Rows are one point carried round by a steady rotation, each followed by how many ticks it has turned.
The counts run from 0 to 795.
[144 122 158 173 112 137 101 118 147 123 152 126 152  86 153 145 133 141
 144 144 126  90 138 124 147 118 136 142 162  98 138 125 146  77 136 169
 151 132 164  49  83 140  79  84 159 116 132 138 103 148 128 163 180 128
 136 124 163 129  85 171 141 134 161]
700
[115 129 140 126 145 129 142  81 151 112 117  59 168  93 149  87 139 114
 105 120 118 168 150 113 133 146 174 142 108 167 115  74 147 117 186 119
 129 162 163  88 107 103 174 131 135 102  87 156 154 106 136 106 112 110
 141 156 116 127 117 137 126 138 112]
144
[149 152 160 158  89 132 127 119 131  96 143 107 185 110 143 148 126 141
 110 136 140 110 143 108 164 101 159 161 123 149 114 112 140 130 115 137
 153 137 173  81 106 130 116  79  74  92 107 193 163  85 151 143 105 132
 130 168 179  93 145 154 157 113 111]
412
[132 110 155 139 147 141 136  98 154  88 172  79 106 125 146  77 133  52
 129 148 148 127 113 112 118 168  95 163 149 136  90 133 162 113 127 133
 108 156 125 117 100 157 113  71 169 111 126 141 126 137  93 154 148 148
 127 105 152  86 100 142 162 163 102]
344
[119  98 132 157 130  87  91 135 154 159 171 131 123 117 169 100 130 130
 157 175 143 130 113 106 191  92 189 156 153  99 123  86 108 109 142 118
 120 121 137  63 117 142 102  75 113 128 139 123 161 163 142 132 149 103
 151 125  83 128 137 150 136 143 105]
159
[120 144 106 130 106 115  66 137 136 150  80 128 173 118 131 125 127 192
 149 113 146 155 153  99 137  64 158 111 111 139 159 116 128 117 105 154
 110 164 138 129 132 106 171 122 103 137 144 135 140 143 153 100  75 145
  92 134 126 172  90 123  81 107 131]
299
[102  99 128 143 112 127 160 121 138 139 175  81  80 141 130  89 122  59
 163 143 101 135 112  96 131 131  97 191 140  77 127 109 118  91 116 113
 102 115 124 123 113 144 107 100 177 123 135 108 146 129 119 133 147 118
 152  98 102 127 108 181 119 169  86]
169
[ 89 158 134 132 136  97 156 128 156 121 116  60  87 127 129  93 126  74
 172 129 125 183 129 106 180 121 163 145 109 131 135  70 125 111 152 118
 122 120 109 131 115 121 155 133 158 134 109 152 130 111 120  90  94 116
 134 181 124 148 110 162 129 163  55]
232
[147 148  97 147  93 136 107 112 112 131 107 176 141 110 134 163 114 170
 119 128 106 103 109 113 137  90  93 136 104 133 132 111 113 140  34 140
 152 166 118 150 130 115 140 108  92  89 150 138 190 135  81 124 123 103
  88 112 175 109 149 142 132  80  99]
476
[150 139 170 171 110 133 118 132 152  89 166  92  97 127 131 139 136  73
 128 182 125  94 132 108 168 134 155 161 143  95  94 111 138  92 115 139
 114  96 138  99 105 139  89  76 113 108 141 138 123  85 155 147 121 131
 157 145 151 100 140 166 183 126 105]
694
[146  94 159 130 167 136 120 120 133 104 166 129 159 108 139 115 154 120
 132 115 120  99 165 112 152 118 121 158 123 125  73  95 144  83  79 116
 137  79 179  48 125 138  95  91 134 129 105 121 125 126 140 154 162 125
  93 115 111  82  94 148 132 131 133]
789
[139 156 161 156 165 126 110 135 172  86 153 101 144  86 154 109 135 108
 135 143 125 102 123 138 172 171 143 150 125 160 122 117 170  78 173 167
 166 156 135  83 105 154  90 115 122 124 113 156 107 111 155 168 126 129
 147 149 179 117  94 134 155 139 132]
779
[136 144 108 137  97 157  81 132 128 113  84 148 145 100 127 178 107 188
 143 139 111  92 141 114 135 109  83 115 118 109 153 126 143  87  76 178
 144 145 111 137 129 108 140 136  62 109 174 134 127 101 149 128 113 138
  93 111 145 160 115 142 133  91 144]
556
[119 131 118 122 107 119 134 163 111 131 131 139 154 119 142 134 125 160
 172 101 109 131 147  95 175  58 163 146  88 130 133 100 113 113 107  90
 173 136 157  90 107 138 163  84  80 112 140 172 186  80 140 143 122 100
 111 153 146 132 115 155  95 129 110]
587
[115 153 112 137  99 110 185 125 128 111 137  90 101  95 137  84 110  93
 140  84 106 165 114 101 152 107 150 167 101 161 116 113 109 152 129 125
 142 166 138 145  96 134 174 120 139  92 111 146 191  75  94 115 121 106
 124 162 165  99 107 154 116 144  87]
229
[110 110 146 109 181 119 178 115 126 109 169  86 108 108 142  86 134  81
 138 108 106 139 126 115 168 146 121 172  96 145  99  93 127  97 124 102
 159 102 141  90 123 140 126 117 161 107  84 128 150 108 119 143 154 106
 117 135 118  93 111 161 122 157  86]
511
[137  65 115 131 134 130  85  86 137 152 127 135 134 103 143  99 143 138
 155 124 160 124 134 107 112  95  98 141 144  90  93 115 135 100  70 130
  66 131 134 108 137 109 134  95 139 119 170  87 145 151 122 105 153 142
  96  63  60 136  81 136  99 140 136]
363
[132 141 162 139 137 135  93 141 172 106 132  72 156 123 150 104 146 122
 136 140 132 124 148 113 147 151 148 125 120 148 133 112 176  87 161 125
 149 137 152  56  96 160 109  82 153 136 105 175 104 111 162 167 122 146
 128 132 185 147  71 128 135 146 136]
780
[141 162 131 145 118 106  84 142 148 117 106 135 145  69 163 109 134 157
 159 132 160 137  94 128 191  87 184 112 122 145 128 103 144 132 148 142
 171 164  99  89 111 158 155 109 108 115 151 188 137 105 104 148 127 134
 126 166 186 134 107 152 152 145 139]
497
[120 151 106 119 139 109 102 146 110 143 105 162 120 131 134 139 137 145
 146 113 125 161 135  90 156  78 134 124  76 126 101  97 108 140  34  94
 128 114 112 143 124 135 159 115 108 138 136 125 182 144 115  98  76 108
  75 137 122 142 132 140  96 109  83]
304
[147 135 104 162  99 147 106 126 141 115 143 128 165 116 117 172 100 172
 124 138 130  66 125 147 119 114  94 161 144 101 143 141 135  74  90 216
 137 157 139 117 124 120  69  96  97 129 146 113 115 140 143 143 144 151
 108  94 124 123  93 158 140 124 124]
186
[144 128  98 140  93 115  95 143 146  84 145 122 136 121 134  94 123 139
 147 113 153 133 132 117 113 129 105 149 137 152  80 173 166 118  86 185
  89 190 139 172 138 132 132  93  87 117 164 125 116  95 139 128 116 172
 113  88 135  93  80 111 133 139 136]
722
[143 146 155 175  86 140 147 118 139 110 159  53 138 145 134 101 113  91
 106 146 136 119 132  98 117 150 132 170 147 123 110 129 147 113 165 145
 125 176 168 124  94 153 112  73 139 104 111 171 157 102 148 174 112 120
 159 152 173  86 120 145 141 133 102]
690
[101 176 106 143  87 128 132 147 135 122 103  66 145 148 105 142  88 135
 142 118 109 134 137 116 145 109 157 144  94 145 169 103 119 104 124 161
 145 185 130 158 129 123 152 119  84 142 134 170 134  95 151 111  38 146
 127 150 152 159 121 133  94 106  82]
750
[169 112 129 166 107 133  73 103 157 108 147 145 151  93 139 132 134 154
 124 160 144  80 117 128 141 134 114 160 163 120 104 142 159 103 119 192
  97 149 134 105 127 134  97  98  91 109 169 114 124 128 133 142 155 150
 120  89 117 106  95 141 162 109 165]
270
[127  97 108 154 112 133 117 119 121 170 148 120 157 155 140 137 142 146
 131 115 108 120 159  89  90 138 104 165 141  85 125 122 145  95  76 133
  93 146 171  98 115 142  89  78 177 144 124 105 128 185 165 160 124 111
 108  75 125 149  95 124  63 110 133]
534
[124 105 166 141 171 158 102  96 172  92 140  57 111 140 143  95 150  84
 138 163 129 127 139 117 109 183 119 113 131 113  89 100 169  72 154 114
  86 133 133  92 110 129 124 110 143 127 136 128  90 112 175 142 106 146
 133 103 115 152  92 127 144 144 128]
347
[116 147 115 114 152 121 102 145 152 109 138 110 154 134 140 112 114 132
 148 144 140 125 145 114 196  94 186 135  85 158 106  73 111 115 111 120
 141 125 140 103 139 123 144 101  45 135 136 155 145  83 159 119  77 139
 130 164 110 114 147 140 152 114  90]
583
[127 137 149 161 116  99 104 163 141 136 145 130  90 141 162 121 128 134
 166 174 108 119 118 104 216  98 187 151 122  90 140  90 115  97 117 122
 146 113 109  79 122 149 110 107 101 132 158 134 155 113 159 148 121  91
 144 142 124 135 146 166 142 107  95]
242
[123 113 125 154 133 121 122 134 138 138 187 114 122 178 116 146 121 109
 163 143 122  99 127 109 158 126 107 185 144  88 117  99 101  67  68 152
 111 101 128 117 130 147  62  69 134 150 128  83 110 163 144 133 118 141
 121  87  80 115 114 150 107 147  84]
531
[122  96 111 110 127 173 124  67 126 127 125 114 146  91 120 128 137 133
 142 107 154 124 125 133  83  99  44 158 132 126 120 131 125 112  75 176
 110 146 129 125 123 101 146 121 148 118 137  90 145 143  85  92 157 164
  87  78  91 120  78 153 129 162 124]
280
[125 135  97 107 162 115 123  79 141 124  92 142 108  68 131 117 144 130
 131  96 111 171 124 120 132 112 107 125  97 170 102  94 125 139  85 145
 144 139 105 159 126 121 161 156 174 122  95 111 143 172  58  77 125 116
  76 118 125 137  92 145 130 143  94]
653
[126 109 148 171 107 121 134 107 159 116 140  64 122 130 125 124 114 104
 105 159  99 111 143 119 116 182 128 174 166  96 139 122 145  76 183 181
  80 168 153 121 107 105  99 120 137 121 136 109 115 128 187 136 131 120
 159  94 106 141 106 139 111 102 130]
175
[108  96 142 150 108 125 139 117 133 167 143 110  77 117 141  97 131  98
 176 131 103 147 123  88 110 116 109 153 137  61 143 116 129 105 143 101
 114 126 118 103  97 152 130  93 199 123 146 122 150 152 129 134 167  91
 130  96 132 154  88 165  90 148 117]
168
[ 97 144 119 128 139  98 112 125 152 140 111  99  80 110 147  84 119 103
 160 131 106 182 108 110 179 116 169 134 104 133 145  77 135 124 190 118
 137 149  87 133 110 138 182 134 156 112 137 160 155 121 114 100 103  94
 145 157 149 156 107 144 119 154  92]
231
